Each path below is one point turned by a fixed rotation once a step. After each direction that follows a path, write how fast that rotation turns it, in degrees per step (0 if it stays still).
Each turn is a multiple of 5 degrees from 10 to 175, or 0.
Each row of a path follows its step; steps can be skipped.
Rotation 1:
step 0: [ -7  12  16  21  -7 -14  -2  22 -11  13  11   3   8   0  19  -2  33 -10
  12   6 -21 -27  12   1  19 -29  -8  -1   7 -11   2   1  12  19 -25 -36
   7  22 -25]
step 1: [-17  -5  13   5 -19   1   0  39  12 -16  -6  17  16  -7 -10  21  15  -3
  17  21 -17  24 -14  14   0 -21   2 -12   2  21 -36  -7  -8   8 -30 -28
  -6  -5  -6]
step 2: [ -1  -7  18 -24  -8   9  21  16  -2 -29 -18  25  19  10 -29  -5   1  -9
   2  14  16  -9 -19 -19  22 -21   1 -11  11  -7 -25  24   2  -4 -25  11
  -1   6  29]
step 3: [-19  -6   0 -20  20  -4 -14 -10  -2   0 -21  10  -2   4 -32   0   0 -11
  -8   0  31  -9  -3  13  17   1 -11  14  13  -3 -43   0 -25  -1  17  18
 -22  36   3]
step 4: [  0 -29 -12  -5  26  -8 -37 -10 -10   5 -10 -24  22  -8 -20  -6  12 -10
 -14   5  14 -33  -3   4  -6   6 -29   2  35   2  -4   9  10   1  29 -15
   8  -6   9]
step 5: [ -2   8  11  12   8  -3 -30  10 -22  11  25 -15  10  11   3 -36  38 -36
   4 -11  -6 -22   7   9   8 -16 -22   1  -3   1   6  -3   1  15   7 -22
   9  12 -23]
step 6: [-16  -7  20   9 -18  15  -9  33  19 -14   5  -2   5  -5   9  -7  10 -17
   3  12 -28   1  -2  24 -11   1 -11  -5  11  -2  -3  -3   5  32 -29 -46
 -15   0 -22]
step 7: [ -8  -8  26   0 -21   9  20  35   1 -14 -11  -3  36  16  15   0   9  -5
   0  21   0  -3 -14 -16  15 -19  11 -12   1   1 -34   9  21  10 -36   9
  -2   9  -1]
step 8: [-18  11   4 -12  16 -18  11  11   9  -2 -16  31   0  -2 -15  27  12  13
   8   7  20 -11  -8   8  30 -14   1   6  25  -7 -37  11  -9   2 -17   4
 -19  36  11]
step 9: [ -8 -13  -1 -10  19 -16 -30   0 -11  -5 -21   0  21  -8 -46  11   6   2
   2  25  19  -8  -6  -3   1  -8  -9   1  20  22 -31  13  -9 -24  29  -7
   9  -7  16]
step 10: [ 14  -4  -6 -13   8   0 -27  -7 -31  -9  13  -2   1  17 -39 -35  25 -33
 -10 -16  10 -29  -4   2  11 -14 -21  -1   7  -8   7   3 -12   5  17 -18
   0  10  13]
Directions:
[ -3  -5  -4   0  -7   5  -5  -3   4  -3  -1   0   4   4   5   8  -5  -5
   5   5  -3  -1   4   1  -9   3  -1   6  12  12  -5  -4   6  -6   3  -2
  -5 -11   7]
140
[ -7   2  -3   5   5   4   2  -3  -3  -5  -3  -4  -1   2   5  -1   1  12
  -3   3  -5   6 -12  12  -6  -1   1  -1   9   2   0   5 -15   7   3  -2
  -1  -2   2]
145
[ -8 -10   0  -3  -7   1   4  -8   5   1   7   3   5  -3   8   1  12  -1
  -2  -1  -1  -3   3  -6   4   2   5   1  -8  -3  -1  -3 -12   4  -4  -8
   2  -9  -1]
65
[ 11   8  -4  -1  -7   5  10 -10   2   7  -1  -1  -6  -8   5   1  -2   3
   3  -2   1   8   2   6  -2   3   9   1  -5  -3   6  -2   4  -1   9   5
   3  -8   2]
0
[ -6   1  -2  -2  -7  -3  -1  -3  -8  -4 -12   7   0   1  -3  10  -1   7
  -3   3   1   7   3  -3  11 -12   7  -3  -5   8   5   3   4   3   1  -6
  -5   2   5]
55
[  3   0   1 -11   5   1  -8 -15   9  -2   5  -7  -6   7  -6  -6   1   6
  -3   2  -4   4   7  -3   5  -2   1  -7   6   1  -6   0   1  -3   6  -3
   4   4   3]
60
[ -5  -6   3  -4   5   0   5   4   9  -2   8  10   2  -7   3  -2  -7  -2
 -12  -1  -8   4  -2   5   3 -13   4   5   0   1  -5   2   5  -1   0  10
   1  -2   4]
65
Rotation 2:
step 0: [-13  13 -19  -1   8 -14  -8 -14  -3 -19  -8  -8   7 -20  31 -18  17 -20
   2   5  23   4   2  26  22  -6 -30   1  11 -15 -29  -7   0  15  -7  21
  -1  23  -3]
step 1: [ 22  17   1  31   3  -5  43  26  -4  -8 -12  -9  -3 -25   1   2  16   7
   2  28   2  -6  -5 -14 -21 -14  11  21   7   3  -9  -5  -8 -11  -6  -1
 -13 -11 -30]
step 2: [ -5  25 -10 -21  16 -13   1  -1  14  -4  10  37   9   6  18 -29  27   2
   1 -15   0  33 -20   7  13 -17   3   7 -19   3 -20   2  -3   8   1 -13
  22 -13 -16]
step 3: [  0  10  14   5  -7 -20   4  36  -7 -40  18  -5 -19  19   7  -9  28  -6
  25  19   2 -19  16  17  17   4   8   3   7   2  12 -15   1 -13   2  17
 -15  -9  -3]
step 4: [-18 -21  17   6  14 -18   5 -15   0 -12  -2  17  22  -9   1 -11   1  -3
  22  -4 -14  24  22  -8 -22 -27  -3  26   3  23  -7 -16 -34   6  19  -8
   8  -5  -1]
step 5: [-26  43 -19 -22 -38 -21  19  -2 -12 -11  -4   1   3   8  -3   5  -5   8
   6   6  -4   1   0   3  19   0 -13  -6  19   9 -15 -28   6 -19   9  14
  14  11   0]
step 6: [ -9  33  23   3  20  -1   5   7  -8 -11   3   4   9 -12 -20  -4   2  -8
  29   3   6   5  22   9 -25  15  -3  17  15   7 -13  38 -28 -15 -28 -15
  -9   4   3]
step 7: [-22   5 -31  12 -18  13   7 -10  -6  -9  15  18 -29   9 -18 -13  -6  28
  15  -1  11  18 -13   4   5 -22  39   7   7  24  -9  -9   1   4   0 -18
  10   0   2]
step 8: [-14   3   4   6 -13 -24 -24   7  -1  -7  -2  -7  26  -6   7 -21 -11   5
  30  -9   3 -13  21   8  39  -2   4   7 -13 -16  -4  26   0 -39  -8  -7
  -4 -14  10]
step 9: [-18 -27   0  14  -9  -4   6   1  -1  10 -16   1  -8 -26  -7  -4   7  15
  26   6  -4   2   3  27  12 -14  -1  -3  41   9  -8 -13 -20  30 -17 -11
 -21  19 -11]
step 10: [ -7  21 -30   0   1  -4  25  -1   9  15 -13   4  -4 -24  -6  -1 -15   4
  -3   0  -9  24  27 -23  26  -2   8  -5  -5 -29  -2 -13  -9 -33   6 -20
  -1 -16 -18]
Directions:
[-13   3  -9  -1  -1   9  -3  -4  -1  -4  -1   0   6   2  -5   3  -4   7
  -7   6   1  -7  -2   5  -4  -6  -1   4   5   0  -1  14  -4  -2   6   0
  -7   0  10]
40
[ -7  -1   1   2  -1   0   0   3  -2  -3  -1   5  -3   7   6   0  -8   1
 -13   6  13   9   2   2   7  -2  -7  -2  -6   1   5  -7  -1 -10  -8  -3
  -1   7  -2]
145
[ -9   2  -3   7   9  -1   6   4   0  -5  11   3   1  -7  -5  -9  -3   7
  11   0  -4   0  -6   2   2  -6 -10  -3   4  -5  -3  -6  -2  -7  -4   4
   3  -3  -2]
0
[ -7   4  -7   1  -6  -2  -7   3  -6   5   2  -1   1   1  -5   5   3 -14
  -5   0  -9  -3  -6   1   8  -4  -2   5  -9  -1   1  -1  -5   1  -7   2
  11  -8  -1]
130
[ 3 -4  3  3  5 -4  1  9 -4  0 -4 -1 14  4 -2  2 -9  0  3  1 -4 16 -1 -1
  0  8  1  8 -4 -4 -2  8 -2 -2 -1  4 -6 -8  3]
160
[  1  -5  -9  -6   5  -4  -1   1   6   0  -1   4   7  -5  -6   7   3  -1
  -1   4   2  -3   7 -12   7   8  -4   4   7   2  -1 -11  -9   1   0   5
  -1   7  10]
70
